Some points, one per row:
[  8 -28  -7  38 -45   4  15  -4  -9  -9 -24   0 -29  18  29  -1  38  36
 -46  20   9  31  54 -21]
[ 28   0 -28  30 -50  -7  -8  10   4 -19  33 -39  10  36  67 -24   2  25
 -12  26  -6  76  24 -27]
[ 28 -15  32   4 -10 -14 -16  -7   9  12  -7   9  14  10   6  17  14  13
   3  -3   7   7  15  -9]
[ -4 -13   5  11   1  14  17  19  -2  22 -13  -3 -15  24   7 -14  19   4
 -34  30  -9  18  -1   6]
[-17  23  34 -27  27   2   8 -17  -5  39 -28  58  28 -12  -1   3   8  -5
  14 -14  25 -38 -49  14]
[  8 -19  11 -13  10  -3 -14  -8  10  -6  -1  -4   1 -20 -41  17   9 -10
  17 -16   0 -35 -13  11]
[  6 -22  27   3  26   4  29 -10   2  35 -49  55  31  -5 -19   2  30   5
 -14  26  21   5  20  -5]
[ -2  -9  18  -2 -12   7 -10  20   6  17   2 -14 -10  26  34 -22  15   7
 -12  20  -9  10 -27  19]
[ -6  22  19 -27  19  -3 -11   4   9   9   8   7   1 -20 -24  22 -20  -6
  29 -24  -2 -36 -13   7]
[-11  32  61 -45  25  -1   3  50  10  89  -4  41   2  27  32   9   0  25
   3  18  -7   7 -38  25]
[ 36  -9 -41  17  18 -14  11 -38  16 -36  13 -11  73  -5  10 -24 -24 -35
   4  14   4  67  40 -58]
[  9  24 -15   5  -6  -3  11  16  -4   8   6  16   5  13  18  10  -8  24
  -1   6   5  38  54 -16]
[ 16   2 -58  40 -47  -2   4 -28  -4 -61  30 -42  27  17  56 -38 -13  -7
  -3  11   0  62  17 -50]
[ 21 -52  10  11 -21  -2 -27  13  20 -14  19 -66 -21  24  -3 -14  20   1
 -20  19 -37  11 -20   9]
[ 12 -73  34  13 -18  10  -3  25  11  20 -16 -34 -24  38  -7 -18  52   7
 -55  45 -35  -2 -29  31]
[-16 -39  41  -3  14  17  19  25  -1  39 -41  11 -33   8 -35  -4  40  11
 -49  28 -11 -18  -6  32]
[-44  30 -31  40 -57  13  24 -26 -43 -15 -31  50 -48 -10  29  -2  21  33
 -24 -14  47 -23  29  13]
[ -4  24  13 -24  27  -4  -2   4   1  10  10  12  -1 -24 -28  21 -20  -8
  36 -27  -2 -33 -19  13]
[ 19 -22 -17   4 -16   1 -23  22  19 -16  34 -78  -6  30  32 -31  -9  -5
 -10  27 -30  35 -22  -1]
[-21  19 -11  -5  34   6  29   0 -14  14 -21  40 -20 -28 -44  25  -9  -4
   3 -14   9 -38  42  11]
[ 48 -24  -5  20 -36 -16 -25 -17   9 -21  20 -36  46  32  55 -29   8   2
  -4  16   0  66 -11 -40]
[-25  30   8 -47  96  10  34  20   8  47  -4  32  36 -17 -41  13 -42 -31
  15   2  -6 -10  -3   5]
[ 31  -3   7  -8  -6 -14 -20  -2  17 -10  26 -23  29  13  23  -9  -9  -3
  16   6  -7  28  -4 -15]
[  3 -14  -4  -3   8  -2 -16 -11   1 -28  10 -22  -1 -18 -31   7  -5 -24
  10 -25  -2 -29 -24   9]
[-22  66 -11 -23  32  -4  22   9 -15  25  11  44 -12 -42 -19  44 -35  12
  37 -32  24 -21  42   3]
[ 17  18   8   0  -7 -11 -11  -7   8  -5   5  13   3 -12  -2  27  -8  18
  22 -13  10   6  41 -13]
[ 26 -86  11  37 -53  -4 -29 -15   5 -58 -17 -62 -59   4 -43   9  54   4
 -34  -3 -18 -29  20  20]
[-18  53 -72  38 -46   0  17 -42 -28 -47  19  11  15 -10  59 -18 -26   7
   8 -26  31  29  28 -36]
[-17  23 -43   5 -18   9  -6  16   0 -31  52 -61 -14  10  37 -29 -28 -21
  16  -4 -15  25 -20   2]
[ -1   0 -24   3  16  -1   4 -26  -6 -31 -14  21 -12 -48 -62  38 -15  -8
  18 -38  12 -30  52  -8]
[ -5  25 -61  20 -30  -1  -5 -25  -5 -51  40 -45  25   8  56 -35 -40 -20
  19  -5   5  35 -29 -26]
[  1 -27  22  13 -28  -2 -11 -12  -3  -3 -19  15 -26  -3 -15   7  34  17
 -13  -9   4 -32  -4  21]
[-26  23  -7  -1   9  11  20 -10 -25   4 -16  31   5 -17  -5  -2  -8  -7
   7 -14  21 -28  -9   2]
[ 10 -32  36  -2   1  -3  -2  25  15  27 -12  -7 -14  22  -7  -9  27  12
 -22  31 -18   4 -16  12]
[  5   8 -55   9  44   4  26  -7  -2 -25   7  -6  11 -19 -28   4 -24 -27
  -4   1  -2  22  58 -29]
[ -4 -51  35 -16  34  10   4  24   8  28 -26  -3 -29   4 -54   6  28   0
 -37  24 -26 -31   3  34]
[ 45 -68  -8  40 -42 -13 -36 -17   9 -60   0 -50 -29   0 -33  11  28   3
 -19  -6 -15   1  35  -9]
[ 14  42 -48  17  -2 -11   4 -13  -6 -34  33  -7  21 -20  17   4 -37  -6
  28 -21  15  30  39 -32]
[ 24  -3 -60  21 -23 -11 -18 -14   9 -60  52 -71  20  15  41 -35 -29 -25
   5   2 -21  52   6 -31]
[ 50 -25  35   2 -20 -19 -35  -8  20 -11  12 -12   0  -2 -15  27  11  20
  14  -9  -1   2  18  -2]
[ 20 -17 -24  25 -24  -5  -6  -8   4 -28  15 -34  14  14  17 -19  -2  -5
  -9  16 -11  46   6 -24]
[  3   0  27  -5   1  -1   0  18   8  30  -7  13   9  15  14  -2  11  14
 -12  13   0  14 -15   5]
[ 24 -46  15  32 -39  -4  -8  13   0   0 -18 -20 -47  16  -9  13  44  39
 -39  18  -9  11  44   1]
[ -4  40 -41 -13   7  -9 -17 -18  -4 -40  43 -26  23 -22   3   3 -51 -29
  53 -48   2  -2 -13 -15]
[ 19   3 -34  11 -12  -4 -13 -10  12 -31  26 -30  23   6  14 -17 -15 -17
   8  -4  -8  34  12 -27]
[ -1 -35  68 -31  30   1  -8  12   6  37 -25  13 -20   4 -55  14  37  -1
  -8   2 -13 -61 -43  39]
[ -3 -40  55 -10   9   4   0  25   6  40 -32  12 -31  10 -45  19  40  15
 -31  16 -14 -32  -5  33]
[-28  -1 -28   0  35  14  20  -6  -5 -17  -9   7  -2 -17 -38  -9 -12 -29
  -6  -9  -3 -24  11   2]
[ 19 -43  23  19 -35  -2 -19  -5   6 -11  -9 -17 -32  19  -4  -5  39  10
 -27   7  -6 -10  -7  15]
[ -5 -62  38 -11  29  11  19  29   4  36 -37  -3 -24   8 -66   6  40  -7
 -49  30 -22 -37  -2  35]
[-13  35 -34  -6  10  -3 -11 -19  -1 -45  32 -17  -7 -28 -15  16 -42 -16
  48 -42   6 -21   1  -8]
[-18  -8  53 -16   8   8  10  26   6  60 -30  34  -7  20   7  -5  26  18
 -24  22  -5 -22 -40  33]
[ -7  41   6 -26  19 -12   1 -20  -4   5   2  54  38 -28  -2  21 -22  -7
  38 -28  26 -20 -13 -10]
[-20 -10 -29   5  38  14  27 -11  -5  -7 -21   9   1 -22 -47   0  -9 -25
  -5  -5  -5 -20  12   1]
[-18   1 -23  -9  31   9  22  -2  -9  -4  -8   7   5 -17 -38   0  -6 -28
  -2  -4  -2 -15  12  -8]
[ 14  27 -35  -2  -7  -8  -5 -18  -2 -22  32 -18  55   4  34 -20 -34 -18
  22  -3  10  46   3 -37]
[-15  -1  -8   0 -10   6   4 -11  -7 -10  -7   2 -25 -15 -24   4   1  -2
  -2 -16   6 -31  -8  15]
[ 19 -69  50  10  -4  -1  -4  27  20  32 -24 -31  -5  49   2 -31  54   5
 -63  57 -29  30 -26  16]
[-20  27  10 -39  50   3   1 -20  -3   6  -7  48  19 -39 -51  31 -23 -25
  45 -41  13 -52 -14   4]
[  2   3  34 -12   6  -2   3  23   3  35   0  17   5  12  16  -3   4  15
  -9  13  -5  16  -3   1]
[ 17 -56  65   1 -15  -3 -19  10  17  26 -31   1   7  44  10 -27  53   9
 -33  33 -12 -14 -68  26]
[ -1  35 -61  19 -47  -3  -1 -24  -9 -50  39 -30   8   5  65 -33 -34  -5
  16 -15  11  32  -5 -28]
[-34  14  29  -1 -15  14  16   6  -8  42 -24  41  -3  22  41 -28  26   8
 -19  23  20 -15 -68  34]
[-20  18 -11  19 -19   9  17  -2 -26  -6 -11  22 -36  -9   2   9   9  21
 -13  -6  15 -14  23  12]
[ 32  23 -22  -7  19 -13  -9 -13  19 -16  37 -14  54  -2   4  12 -41 -19
  45 -14  -6  45  26 -37]
12 more points follow, each with its number after it:
[ 14 -51  21  14  -9  11  11  48  19  36 -10 -44 -32  52  14 -24  39  18
 -55  61 -38  44  12  18] 0
[ 18 -42  10 -11  34   2   7  12  16  11 -14  -9  30   9 -27  -3  11 -17
 -22  27 -24  21   6  -5] 1
[ -7 -45  -2  26  -9  10  20  -3 -14 -20 -39  -3 -41 -14 -49   4  41  -2
 -39   5  -5 -36  26  12] 2
[-21  70 -47 -12   3  -2   0 -14  -9 -27  37   2  30 -22  27  -7 -58 -21
  51 -33  17   5 -13 -21] 3
[ 36 -42  43  -4 -14 -14 -36   4  14   0   0 -23  -5  10 -13  10  20   9
   4   3 -21 -11 -14   9] 4
[ 47 -44  29   0   4 -18 -28 -11  15 -16  -5  -1   4  -8 -44  31  16   2
   2  -2  -2   0  42 -16] 5
[-15  57 -65   8   8  -1  10 -24 -14 -34  31  11  29 -27  12  -4 -52 -14
  33 -29  13  15  29 -38] 6
[ 15 -61  44   4  -6  10 -12  27  10  14 -28 -19 -41  18 -32   4  46  13
 -43  23 -21 -14   3  27] 7
[ 36 -16  29  -9  26 -15  -3   3  21  25  -9  16  46  17   2   5   4   5
  -1  26  -6  43  20 -27] 8
[  3  49 -41   1 -35  -9 -19  -5  -3 -22  50 -37  21  19  80 -36 -42   0
  32  -7  -4  40 -44 -16] 9
[ -5  19   8   1 -43  -9  -9   0  -3   7   7   8  -8  16  56 -14   2  21
   2   6  17  16 -23   9] 10
[ -4  66   2 -32  32 -19  -4 -30   5   1  23  45  54 -38 -10  28 -50 -21
  73 -46  26  -9   1 -30] 11
Which of these numbered points is nearest to each point below, looking only along the 7 directions in which the first points spread most? Its number follows each.
[ 44 -16  29  -7  18 -12  -7   4  23  23  -4  12  44  13   2  12   1   5
   1  22  -5  45  21 -24] > 8
[ 32 -38  36  -3  -8  -9 -30   7  13   4   3 -22  -7  13 -17   9  20   7
  -2   5 -12  -5 -12  11] > 4
[  5  27 -36  -5 -17  -5 -18  -9   5 -31  52 -43  26  11  53 -30 -39 -24
  37 -13 -10  31 -46 -17] > 9
[-12 -44  -1  28 -11  15  17  -3 -16 -15 -38  -3 -50 -14 -50   7  45   3
 -44  -2   0 -38  24  25] > 2
[  8  44 -41   0  16 -15   7 -21  -9 -29  19  30  11 -42 -19  35 -34  -3
  32 -35  26  10  73 -38] > 6
[-21  28  -7   6 -30   8   6  -6 -13   3  -1  11  -9   8  42 -16   4  10
  -3   1  10  -5 -30  13] > 10
[ 36   1  34 -32  57 -15  -2  13  32  38   4  28  51   4 -19  32 -13  -4
  20  12  -2  33  34 -25] > 8
[ -9 -26 -30  43  -6   6  42 -23 -35 -29 -51  39 -55 -31 -52  27  44  21
 -42  -9  25 -26 100  -4] > 2
[-30  43  13 -15  -1   5   9  13 -12  32  -4  38 -19   2  25   3  -1  25
  12  -6  18 -21 -16  13] > 10
[ 13 -40  14  -4  37   8  10  10  16  17  -5 -14  34  15 -25 -10   4 -23
 -18  28 -18  21   9   0] > 1
[ 32  20 -33  11 -42 -16 -39 -11  11 -51  59 -49   3   1  45  -3 -30  -2
  34 -19 -11  30  -7 -21] > 9
[-11 -26 -31  45 -11  11  31 -21 -31 -37 -46  29 -51 -35 -51  37  34  24
 -40  -5  22 -22  97  -3] > 2
[-25  34  18  -4  -7   3  14  10  -9  36  -9  40 -20   5  27   9   1  16
   2  -1  19 -13 -18  18] > 10
[ 26  26 -25  -3  13  -9   6  21  12   7  26 -16  33  10  40  -5 -37   1
  13  22 -19  74  42 -43] > 8
[-10 -24 -46   9  16  10  14   5  -6 -17  10 -50  10   6  -8 -33  -9 -30
 -22  21 -20  18  10  -6] > 1
[-17  68 -43 -10  -3   0   3 -21 -12 -25  34   9  25 -21  34   0 -49 -10
  46 -38  14   8  -5 -17] > 3
[-13 -14 -44   2  35  12  23  -8   2 -19  -1 -15  21 -11 -33 -18 -12 -35
 -10  10 -12   7  16 -16] > 1
[-16   8  -3  24 -58   3  -8  -9 -22 -16  -3   3 -45  10  41  -7  23  34
 -13  -7  11 -16 -15  23] > 10
[ 15  14  -1 -18  47 -14   9 -16  13  17   9  23  65  -2  -7   1 -25 -23
  23   4  11  26  20 -31] > 8
[-16  21 -79  29   3   9  36 -22 -25 -53  -5   8 -23 -45 -26  19 -17  -1
 -11 -24  21   1  96 -27] > 6
[-19  61 -41 -23  25   0  -3 -12  -3 -22  37   4  10 -35   3  11 -60 -21
  55 -44  15 -16   0 -13] > 3
[  4 -39  45  -1 -21   8 -10  63  16  48  -9 -39 -32  67  34 -26  41  26
 -47  61 -33  23 -51  33] > 0
[ -1  65  -1 -34  35 -10   0 -25   2   3  18  46  50 -36  -3  23 -50 -13
  63 -43  33 -13  -2 -20] > 11
[ 47 -43  29  -1   4 -18 -22 -19  18 -18  -7  -4  18 -18 -52  37  16  12
   6 -10  -6  -5  44 -20] > 5
[ -8  49  23 -45  51 -13  -9 -15   7  23  10  48  45 -25 -24  29 -33 -16
  57 -38  22 -32 -23  -5] > 11
[-27  82 -33 -14  16   6  18 -23 -18  -3  18  34  26 -23  24  -8 -53 -14
  49 -27  39  -3 -16 -10] > 3
[ 52 -42  28   1   9 -18 -22 -15  23 -10 -17   5  15 -11 -47  38  16   4
   4  -3  -6   9  48 -16] > 5
[-19  28 -36 -17   7   2 -14  -8  -2 -30  34 -32   0 -22  -8  -9 -44 -30
  41 -39  -8 -27 -39  11] > 3
[ 19 -15   3  -1   6 -15 -25 -43   5 -37  -7  18  -2 -54 -72  45   1 -19
  37 -55  13 -45  29 -11] > 5
[-21  60 -33  -2 -34   0 -13 -28 -20 -32  22   7  -4 -21  43   3 -32   2
  44 -44  30 -17 -33  -7] > 3
[ 25 -67  53  -9 -11   1 -17  60  25  53   4 -48 -17  57  23 -17  43  19
 -48  60 -42  29 -36  35] > 0
[  2  31  14 -26  50  -1   6 -22   1   5  -9  45  19 -42 -59  46 -27  -8
  49 -41  19 -36  35 -12] > 11
[ 26   4 -14  -1  24 -18  -2 -23   3 -40   8  -2  -4 -46 -68  50 -21  -8
  33 -42  -3  -8  88 -21] > 5
[ 18  -6 -23   3  19 -15  -7 -22   7 -43  10   2  -5 -46 -61  51 -16  -7
  23 -36   3 -10  76 -26] > 5
[ 28 -35 -15   0  35  -6   4  -4  20 -20  11 -28  35  -4 -33  -8  -7 -31
  -6  14 -24  18  16 -27] > 1
[-20  13  -9  24 -70   2  -9   0 -23 -17   3  -2 -55   6  44  -3  24  26
  -7 -17  17 -19 -19  20] > 10
[ 16 -34  17  -2  12  -5   1   4  18  11  -6  -6  24  11 -14  -7  12 -13
 -23  23 -13  13 -10   1] > 1
[ 23 -71  44  14  -2   4  -6  25  23  29 -26 -31   1  50  13 -34  50   4
 -57  58 -38  34 -33  10] > 0
[ 25  23 -64  22  -8 -10 -15 -18   0 -74  47 -51   3 -31  -4   8 -43  -8
  29 -27  -6  26  63 -39] > 6
[-21  44  -6 -29  30  -2  -2 -19  -5   3   2  46  22 -38 -28  24 -31 -15
  53 -47  23 -50 -19   0] > 11
[-45  52 -56 -23  33   8   7 -17 -10 -26  27  -7  16 -29 -17 -14 -56 -48
  41 -36   7 -37 -36   1] > 3
[ 28  23 -71  28 -16  -8 -13 -22  -1 -67  49 -44   2 -32   6  13 -44 -11
  31 -29  -6  27  55 -37] > 6
[-22  24 -35 -18  11  -1 -22  -6   3 -44  40 -39   8 -27 -17  -6 -46 -44
  38 -34 -11 -32 -40   5] > 3
[ -7  13  29   4 -18  -6   9 -17  -9  27 -24  46   2  14  33  -6  25  13
  -8   4  27  -8 -25   7] > 10
[-28  36   9  -3 -10   3  22  10 -11  25 -13  35 -14  -2  20   9   2  20
   6  -7  13 -13  -1  11] > 10
[-21 -11 -53  55 -10  14  46 -46 -32 -41 -46  38 -23 -27 -20   2  27   0
 -49  -4  36  -6  77 -20] > 2
[ -4 -64 -14  25 -13  19  17  61   4  -1  -3 -79 -65  45 -11 -32  35   7
 -79  54 -48  25  13  24] > 0
[ -7 -63  19  25 -14  13   3  30  -1  18 -30 -32 -53  21 -29 -13  53  14
 -57  32 -24 -19  -8  37] > 7
[ 24 -26 -11  -4  36  -5   3   0  18 -14   9 -27  30  -4 -33   1  -5 -29
   3  12 -17  27  16 -19] > 1
[ 31 -51  20   7   6 -14  -9 -16  10 -20 -24  -3   2 -13 -50  17  24  -8
 -11   5  -2 -17  18  -4] > 5
[ 29 -48  15   6   8  -7  -8 -14   3 -14 -18   1   7  -5 -44   9  21  -8
 -11   6 -10  -9  19  -7] > 5
[  8  54 -43   9 -32  -7  -2  -1   0 -10  47 -10  25  19  85 -19 -37  13
  18  -3  11  62  11 -38] > 9
[ 43 -23   4   3  -2 -15 -17   1  21  -6  15 -16  25  20  13   1   0   5
  -3  20 -12  52  21 -29] > 8
[  3 -24  19  -5  31   4   9   7   1  17 -16   8   2  -2 -28   4  13 -11
 -16  12 -10 -14   6   5] > 1
[ -9 -64 -11  34 -31  20   9  35  -2  -1 -17 -60 -51  38  13 -44  46   8
 -71  46 -30  19  -6  24] > 0
[ 43   8 -11  -3  -4 -22 -15  -3  19  -1  36 -10  74  24  61 -16 -27   5
  22  18  -2  76  16 -55] > 8
[-23  41   7 -21  26  -5  -1 -29 -10  -2  -4  49  26 -36 -20  25 -24 -18
  40 -41  21 -45 -23  -3] > 11
[-24   9 -32  23  11  11  34 -10 -24 -12 -31  30 -30 -25 -37  15   8   4
 -18  -5  20 -20  59  -1] > 2
[-21  73 -18 -19  11  -6   7 -17  -8   3  21  31  36 -19  31   0 -45 -14
  51 -30  22 -12 -26 -11] > 3
[ 11  29 -43  19 -32  -9  -4 -16  -5 -28  28 -12  43  15  75 -32 -32  -5
  16   8  13  59   0 -45] > 9
[ 14 -23  17  -7 -29 -14 -41 -29  12 -40  11 -31  -5 -13 -29  10  10 -10
  23 -30  -5 -47 -49  15] > 4
[-33   1 -15   8  29  26  40   0 -22  15 -39  37 -28 -23 -44  17  18   7
 -23   1   8 -28  46   6] > 2
[  5 -58 -44  53 -24   9  21 -47 -23 -69 -34  -3 -18 -17 -45  -6  33 -17
 -40  -5  11 -21  55 -21] > 2
[ -9  39   8 -14  22 -12   6 -30   1  10  -9  54  50 -27  -4  12 -16  -8
  39 -26  32 -22  -6 -16] > 11
[-28  14  35 -18 -14   3   6   7  -5  32  -3  24  -8  23  36 -25  11   6
  -6   5   6 -12 -70  23] > 10
[ 28 -40  15   8  23  -8   3 -14   6   4 -30  16  17  -7 -50  15  26   0
 -18  15  -5   7  44 -18] > 5
[ 13 -49  -8  24  28  12  33 -20  -1  -7 -30   5  29   0 -38 -11  24 -18
 -42  29  -7  20  36 -22] > 1
[  6  24  49 -43  50  -2 -10  22  17  55  -2  38  32   2 -15  27 -17   7
  37  -3  -3 -11  -8  10] > 8
[-12  42   0 -25  31  -5 -10 -21  -4   8   3  44  21 -39 -21  30 -31 -15
  49 -42  20 -45 -19  -6] > 11
[ 29 -71  57   3 -17   2 -17  29  15  23 -24 -30 -47  34 -16   9  61  28
 -45  35 -29  -6  -4  27] > 7
[-23  53 -17 -12   5   1   3 -21 -12  -4   3  33  19 -22  14  -5 -28  -8
  30 -29  23 -12 -18  -8] > 3
[ -8  39 -56  16  -6   7  21  -9 -13 -26  27  -8  28   3  35 -22 -36 -17
  11   3  10  49  20 -36] > 6
[ 13 -31  14  -2  -3  -5 -23  -9   8 -25   9 -27  -5  -9 -32   5   9 -14
   4 -18 -12 -28 -19   8] > 4
[-13 -30  29  24 -29  11  28  31 -13  47 -38  13 -18  44  41 -23  61  35
 -69  57   2  28  -2  14] > 0
[ 20 -57   1   5 -17  -3 -27   9  18 -18  16 -63 -18  27  -4 -14  15  -3
 -15  14 -35   4 -16   7] > 4
[ -7 -72  -7  38 -31  11   6  20   1  -7 -23 -49 -46  40  11 -39  52   3
 -70  51 -33  11  -3  19] > 0
[  2 -30 -16  33   5  13  39 -24 -14 -20 -45  24 -13 -15 -27   3  35   7
 -47  18   8   6  66 -13] > 2
[ 40 -66  69  -1  -5  -7 -19  36  28  39 -18 -30   9  60  15 -25  49  11
 -45  57 -38  33 -29  10] > 0
[ -3 -45 -13  21 -32  13  -7  17   8   1  17 -71   1  54  48 -65  23 -16
 -42  45 -34  27 -76  14] > 0
[-37   9 -13   8  25  17  33   6 -20  11 -39  41 -28 -14 -38  15  12   6
 -29   1  13 -36  48  17] > 2
[ -7 -44  36  14 -19  11  12  29  -4  30 -37   4 -47  20  -1  -2  55  34
 -56  26  -8 -22  -7  39] > 7
[ 12  33 -43  14 -31  -9  -5 -19   2 -28  38 -16  35   9  66 -25 -32   4
  23   2   6  64   7 -36] > 9
[  1  16 -75  32 -19   0   4 -42 -14 -77  21 -25  14 -25  16 -14 -33 -21
  22 -28  14  10  28 -26] > 6
[-13 -39  37   1   0  12   4  26   6  34 -22  -5 -35  17  -9 -13  40  11
 -39  23 -22 -24 -30  37] > 7
[ 26 -50  -3  24  -4  -5  -1  -6   1 -24 -18 -19  -7  -5 -39  19  22   2
 -22   9 -10   8  46 -14] > 5
[ -2  21 -67  18 -25   1   9 -31  -5 -54  38 -34  34   8  56 -47 -34 -19
  19 -14   2  39 -22 -28] > 9
[ 20 -44  16   9 -40  -5 -34  10  15 -12  19 -53 -11  33  26 -26  23   1
 -16  23 -24  15 -44   3] > 4
[ 25  -4   1 -17  36  -8  -6  -5  24   4  15 -11  58   7   2  -5 -21 -21
  15  12  -9  36 -10 -22] > 8
[  5 -11  12  -6  13  -1   5   3   1   4 -14  11 -12 -12 -34  26   8   9
 -10   4   0 -13  27   3] > 5
[ 34 -15  22   3 -10  -9 -20 -10  13   1   4  -1  31  18  18  -3   7   6
   3   6   1  30  -6 -13] > 8
[ 14  11 -46   8 -11  -4   1 -20  -1 -36  16  -6  30  -5  27 -23 -18 -16
  11  -8   8  33  18 -40] > 6
[  8  30 -34 -19  34 -10  -5 -20  10 -27  42 -26  64   0  17 -33 -50 -45
  35  -4  -8  36 -34 -30] > 3
[  0  29 -40  -3 -20  -7 -13  -9   6 -32  45 -42  25   3  43 -31 -41 -20
  33 -15  -4  25 -42 -17] > 9
[ 58 -98  20  18   4 -15 -40 -22  23 -48   1 -58  19  -9 -60   4  27 -34
  -7   1 -26  -6   5 -10] > 5
[-15  45   4 -23  26  -3   5 -24  -2  -3   1  45  29 -35 -21  17 -28 -19
  40 -43  23 -35 -12  -2] > 11
[-25  15  22  -9 -18  11   2   9 -10  38  -8  17 -11  20  31 -21   8   7
   0   5   8 -24 -65  26] > 10
[ -9  54 -71  18  -6   1  27 -23 -23 -31  21  -3  26  -9  58 -26 -49  -6
  14  -3  16  46  23 -36] > 6
[  6 -76  64 -15  38   4   6  42  16  54 -38  -4 -18  32 -50   4  54   6
 -57  45 -33 -12   1  33] > 7
[ 20  50 -37  12 -30 -12  -1  -3  -4 -10  42 -11  26  16  75 -21 -33  15
  20   3  14  66  20 -31] > 9
[ -7  67  -2 -35  33 -14  -2   4   2  13  28  28  27 -28  -4  25 -53  -6
  62 -34  19  -6   7  -7] > 11
[-32   7  -2  -2 -14   5  -2   3 -16  -6 -19   2 -64 -28 -36  22   6   8
  -4 -23   4 -60  16  32] > 2
[-14   9 -23  -6  36  12  15  10  -5   9  -1  -7  -4 -16 -30   7 -16 -11
   1  -3  -6  -6  22   2] > 1
[ 38 -14  49 -22  14 -18 -22   2  23  25   5  16  29   6  -5  18   2   9
  19   5  -4   8  -9  -9] > 8
[-11  41 -48   7 -33   1  -2 -14 -12 -28  34 -18   7   6  62 -36 -32  -1
  22 -15  12  22 -24  -8] > 9
[  2   0 -61  21 -27   6  -2   4  -1 -44  41 -65  -4  17  39 -36 -18 -12
  -9   9 -18  45   2 -17] > 9
[ 13 -20  59 -14  -7  -6 -17  15  16  31 -12   6   9  25   9  -8  27   4
 -14  17  -7  -2 -53  17] > 4
[ 15 -25  22   4  12  -6  14   6   4  28 -23  25  20  25  10  -2  27  15
 -23  38   8  28  17 -10] > 8
[ 16 -59 -10  72 -69  -2  22 -43 -26 -31 -54  25 -19  12  17 -14  66  36
 -59  22  34  25  63 -23] > 2
[ -7  16 -38  -5  -1  -4 -12 -23  -4 -47  33 -32   9 -17 -11  -4 -37 -32
  32 -32  -3 -13 -30  -7] > 3
[ 23  10  11   2 -12 -19  -8 -10   4  -3   0  16   0  -1   7  28  -1  21
  16  -8  11  10  40 -15] > 5
[ -6  37   3 -23  17  -4 -12  -2   0  -3  17  20  -2 -38 -26  43 -30   0
  46 -46   8 -33  16   2] > 11
[-37  77   2 -48  49   5  12  10  -2  41  10  41  20 -24  -5  15 -47 -18
  53 -23   7 -36 -33  16] > 11
[  9 -32  76 -20  20   8   7  56  23  94 -25   3  -6  51  16 -14  39  25
 -37  62 -27  27 -29  33] > 0
[-19  35 -39 -16   1   9   0   6   1  -8  41 -30  17 -11  19 -26 -38 -30
  32 -13 -10   6 -41   1] > 3
[ 26   0   0 -19  43  -5  -3   2  26  13  20  -6  66  -1  -6  -7 -27 -27
  17  13 -15  38  -5 -29] > 8
[  6 -59  20  17 -13  11   1  15   2  14 -32 -22 -33  19 -20  -7  39  15
 -50  29 -21  -4  11  13] > 7
[ -7  36 -73  19   0   0  22 -16  -8 -33  23 -15  38  -4  42 -31 -43 -23
   8   6   7  50  18 -36] > 6
[ 10  15  -8  -1  13  -5  -1 -16   0 -13  -2  30   9 -29 -16  26 -12   6
  12 -18  14  -6  38 -21] > 5
[  8  17  54 -58  47  -9 -13  32  29  59  14  17  51  17   8  -1 -16  -9
  29   7 -12   6 -68  11] > 8
[ 17  32 -49  16 -27  -9   2 -21   2 -40  36 -29  42  11  70 -28 -38  -2
  15  -1   5  65   6 -45] > 9
[-14  21  53 -14 -38   3 -14  37   1  60  -4  20 -22  36  69  -9  22  43
  -5  20   2   1 -70  34] > 10
[ 26 -47  29  10   8   2  -2  -4  11   8 -15  -9  20  12  -3 -11  28   0
 -30  23 -11  20   8  -9] > 1
[-14 -53  11  30 -24   9  23  -5 -16   3 -57  20 -51   9 -25  -1  55  20
 -55  17   2 -27  17  23] > 2
[-18  56 -76  33 -55  -3  13 -38 -29 -47  25   6   1 -10  66 -17 -24   4
  12 -25  34  28  25 -29] > 6
[ 13 -79  30  11 -18   8 -19  34  13   7   1 -66 -27  45   4 -34  42   2
 -44  44 -45  15 -39  36] > 0
[-10 -52 -29  52 -45  14  24 -11 -26 -33 -45 -16 -53  14   4 -22  46  14
 -68  22   4   4  40   4] > 2
[ 28 -47   5  25 -50  -9 -32   2   5 -39   9 -49 -36   4  -8   8  23  17
 -13  -7 -16  -1  10   1] > 4
[ 15 -75  45  -1 -24   5 -27  49  20  18   5 -73 -39  53   7 -32  49   4
 -48  50 -51   7 -56  42] > 0
[-17  57 -62  -3  30  -3   7  -9 -13 -29  40 -12  14 -39 -11  11 -62 -29
  46 -36   3   6  30 -25] > 6
[  6  30  50 -38  41  -5  -4  14  20  54  -4  38  20  -5 -19  29 -16   9
  32  -5  -3 -11  -8   5] > 8
[ 10  36  -5 -41  42 -20 -22   3  16  -1  38   1  30 -28 -23  27 -56 -23
  62 -32  -7 -13  -4 -11] > 11
[ 22 -37  21   6 -46  -7 -35  13  17 -10  15 -57 -18  39  30 -23  29   7
 -18  25 -29  22 -44  15] > 4
[  0  48   2 -34  43   2  -1 -19  19  15  29  29  77 -11  10  -4 -56 -34
  51 -20  14  11 -35 -22] > 11
[  8 -65  33   7 -21   5 -20  34  18  14   4 -61 -31  41  10 -36  39   1
 -41  47 -45   5 -47  31] > 0
[-25  -1  -7   2  13   9   2 -10  -9 -17 -13   5 -24 -29 -44   6  -4 -14
  -2 -21   7 -56 -13  27] > 2
[  7  -2   5  20 -31   1  -8  -9  -4   0  -7   1   0  19  33 -14  21  15
 -11  15   8  16  -4   0] > 10
